In the data rows, 128 means zero.
Every row has a hidden score. How much higher is the second row's score than the first row's in each pair? 20 means about the same, 40 much higher and 0 much lower. The score is a weighted sum of the row's numbers plus the product of two more (or one squared), each taken from its middle value.
(91 117 124 141 141 120 112 126 160 138)
(142 123 171 141 153 119 115 148 145 125) -> 22
(121 142 74 112 115 155 155 116 118 89)
(125 123 107 98 97 161 157 113 107 154) -> 16
(107 138 122 142 111 111 110 100 114 136)
(97 105 136 130 135 124 118 124 150 170) -> 20
(102 137 124 138 109 108 110 100 114 139)
(136 134 148 161 163 85 82 143 150 110) -> 27
(103 141 90 134 121 125 124 110 125 119)
(141 140 114 122 120 130 134 125 110 119) -> 15
(101 139 91 131 121 125 123 107 124 121)
(95 103 136 127 133 121 119 119 151 170) -> 25
(152 143 164 139 129 99 115 125 99 111)
(157 143 121 122 132 138 142 140 120 95) -> 19
(91 116 124 138 140 121 109 126 161 138)
(144 121 166 149 166 120 116 157 154 123) -> 13
(155 118 151 106 107 152 159 139 108 161)
(154 140 163 139 129 101 114 121 100 113) -> 27
(106 135 121 140 111 108 111 98 112 137)
(105 138 89 128 120 122 124 108 122 120) -> 24
(155 141 121 121 131 137 141 140 120 95)
(137 141 118 120 118 129 136 125 110 119) -> 16
(121 133 147 155 144 100 88 132 140 134)
(110 138 104 141 136 102 106 112 136 92) -> 19
(124 133 143 151 142 99 91 129 135 133)
(131 134 148 157 161 85 83 143 147 109) -> 26
(94 116 126 137 139 121 109 127 160 141)
(154 130 130 114 118 138 149 132 109 129) -> 21
(92 112 127 137 132 112 108 121 154 157)
(102 136 125 140 109 109 110 100 114 139) -> 20
(147 122 169 144 156 119 116 150 143 125)
(151 141 166 138 127 99 116 123 99 112) -> 24
(91 114 131 138 135 113 108 124 154 159)
(125 122 108 95 97 163 157 109 109 153) -> 30
(180 142 147 117 127 143 155 141 91 106)
(151 130 130 112 117 138 148 131 107 132) -> 26
(102 141 91 131 119 123 124 108 122 120)
(134 139 98 100 84 153 161 97 85 119) -> 21
(93 114 128 137 132 112 109 125 152 158)
(110 139 103 142 135 102 105 111 138 93) -> 32
(100 139 89 129 118 122 124 106 125 120)
(123 115 137 117 112 136 137 122 122 161) -> 18
(145 132 146 160 175 87 98 157 153 91)
(120 131 144 149 143 99 90 128 137 133) -> 24
(90 115 128 139 133 114 107 122 154 157)
(130 137 98 98 82 153 161 94 87 121) -> 31
(109 138 103 142 133 104 106 111 138 91)
(181 143 146 116 126 144 152 143 91 106) -> 8
(152 132 131 115 119 139 147 133 109 129)
(181 142 147 113 125 140 153 140 88 108) -> 22
(98 105 138 132 137 122 120 123 154 169)
(140 141 115 122 120 129 137 125 108 118) -> 15
(101 109 106 117 142 168 138 149 176 128)
(117 133 146 147 140 99 88 129 137 137) -> 23
(137 134 149 157 161 86 84 144 148 109)
(110 140 104 147 135 103 106 112 139 91) -> 18
(100 106 105 114 140 166 137 147 172 129)
(99 138 91 131 120 123 124 105 125 120) -> 10
(102 109 105 120 142 167 137 149 177 126)
(105 136 122 138 110 111 110 98 112 137) -> 12
(97 102 136 127 134 120 121 121 150 171)
(144 122 168 143 155 118 115 150 146 124) -> 14
(99 104 135 127 135 119 119 123 149 172)
(120 144 76 115 116 157 153 116 122 87) -> 18
(181 144 147 114 126 145 153 142 90 104)
(156 132 130 114 119 137 146 134 108 131) -> 22
(142 121 166 149 165 122 116 156 156 121)
(152 142 163 135 125 101 116 124 97 112) -> 26
(154 141 121 119 130 137 142 138 118 95)
(110 139 103 143 136 103 108 113 138 92) -> 23
(146 130 147 162 175 87 96 158 152 88)
(119 132 146 152 143 98 89 130 136 133) -> 27
(95 116 127 140 140 122 108 126 163 139)
(99 108 108 116 142 168 136 149 174 128) -> 32
(180 143 147 115 125 141 155 141 90 107)
(119 131 146 149 141 98 91 128 136 135) -> 29
(136 136 146 159 162 85 86 144 146 109)
(102 138 90 131 117 124 123 108 126 120) -> 14
(146 132 147 161 174 87 96 158 154 90)
(178 142 148 115 126 142 153 145 90 105) -> 13
(102 140 92 132 120 122 125 108 125 122)
(146 130 146 161 172 86 95 157 151 90) -> 27
(155 131 128 108 116 136 148 130 104 132)
(117 132 145 152 142 98 90 130 139 133) -> 18
(128 115 138 119 111 135 138 124 121 162)
(132 137 100 100 85 154 160 97 87 120) -> 28
(121 142 73 109 113 155 155 117 118 89)
(149 118 130 96 98 164 168 128 107 154) -> 27
(104 108 105 116 141 168 137 149 173 128)
(156 143 122 125 132 137 142 139 121 94) -> 11
(95 114 127 135 132 112 108 122 150 159)
(109 138 103 146 137 103 106 111 136 91) -> 28
(181 143 147 117 127 143 153 142 91 107)
(154 142 123 119 128 137 141 141 119 98) -> 27
(156 143 122 125 132 140 140 139 121 95)
(101 109 106 119 144 169 136 149 176 125) -> 33
(104 135 123 139 111 110 111 100 110 137)
(119 133 146 153 143 100 89 130 137 135) -> 31
(119 133 147 152 144 98 91 130 137 135)
(119 132 147 149 143 98 89 130 136 136) -> 23
(125 116 137 123 112 136 136 124 125 161)
(180 143 148 112 123 142 153 140 88 108) -> 29
(135 137 97 102 85 154 161 96 85 119)
(118 132 144 148 141 98 88 129 135 135) -> 31
(137 135 148 158 163 85 85 146 146 111)
(120 132 143 153 142 98 94 131 137 133) -> 17
(143 122 167 151 166 122 117 155 156 122)
(153 141 166 140 130 101 115 124 99 113) -> 25
(157 116 151 107 109 152 162 138 109 158)
(101 139 90 131 119 123 125 106 127 120) -> 14
(123 145 74 113 115 154 156 120 117 88)
(140 121 171 145 154 118 116 148 146 124) -> 19
(112 139 104 146 135 104 105 114 138 91)
(154 130 129 112 117 138 146 132 107 131) -> 16
(98 105 137 131 137 122 120 123 153 170)
(119 143 74 112 113 155 155 117 119 88) -> 21
(126 117 139 124 113 138 138 123 123 161)
(142 122 171 142 155 119 116 149 145 124) -> 32
(179 143 147 115 125 144 153 141 92 105)
(110 138 104 142 135 101 106 112 136 93) -> 30
(157 118 152 108 109 150 158 141 110 158)
(146 132 146 163 176 87 96 160 153 90) -> 26
(118 133 145 151 141 98 91 130 137 134)
(126 115 138 122 113 136 137 124 123 161) -> 3
(111 138 102 141 135 102 107 112 136 92)
(95 110 135 135 121 113 110 114 142 167) -> 7
(92 115 130 137 136 110 108 122 151 159)
(127 118 140 122 113 137 138 126 123 162) -> 12
(99 141 90 130 119 122 124 106 125 119)
(158 118 151 110 110 153 158 140 112 158) -> 17
(102 138 88 131 120 121 125 107 124 121)
(154 140 163 136 129 100 113 122 97 112) -> 28
(154 140 164 141 128 99 115 124 97 114)
(157 118 154 110 111 151 159 140 111 158) -> 19
(103 108 107 117 141 166 139 151 174 129)
(97 104 136 129 135 121 121 123 150 170) -> 14
(123 144 74 112 115 157 155 118 118 87)
(102 108 105 116 140 166 136 150 173 127) -> 29
(102 107 106 119 143 166 139 148 173 126)
(180 143 146 113 125 143 153 140 88 107) -> 12
(135 139 98 100 86 155 159 98 86 121)
(155 115 152 108 107 150 160 139 110 159) -> 18
(141 142 118 125 123 129 135 127 112 119)
(118 132 146 149 141 98 93 128 135 133) -> 32
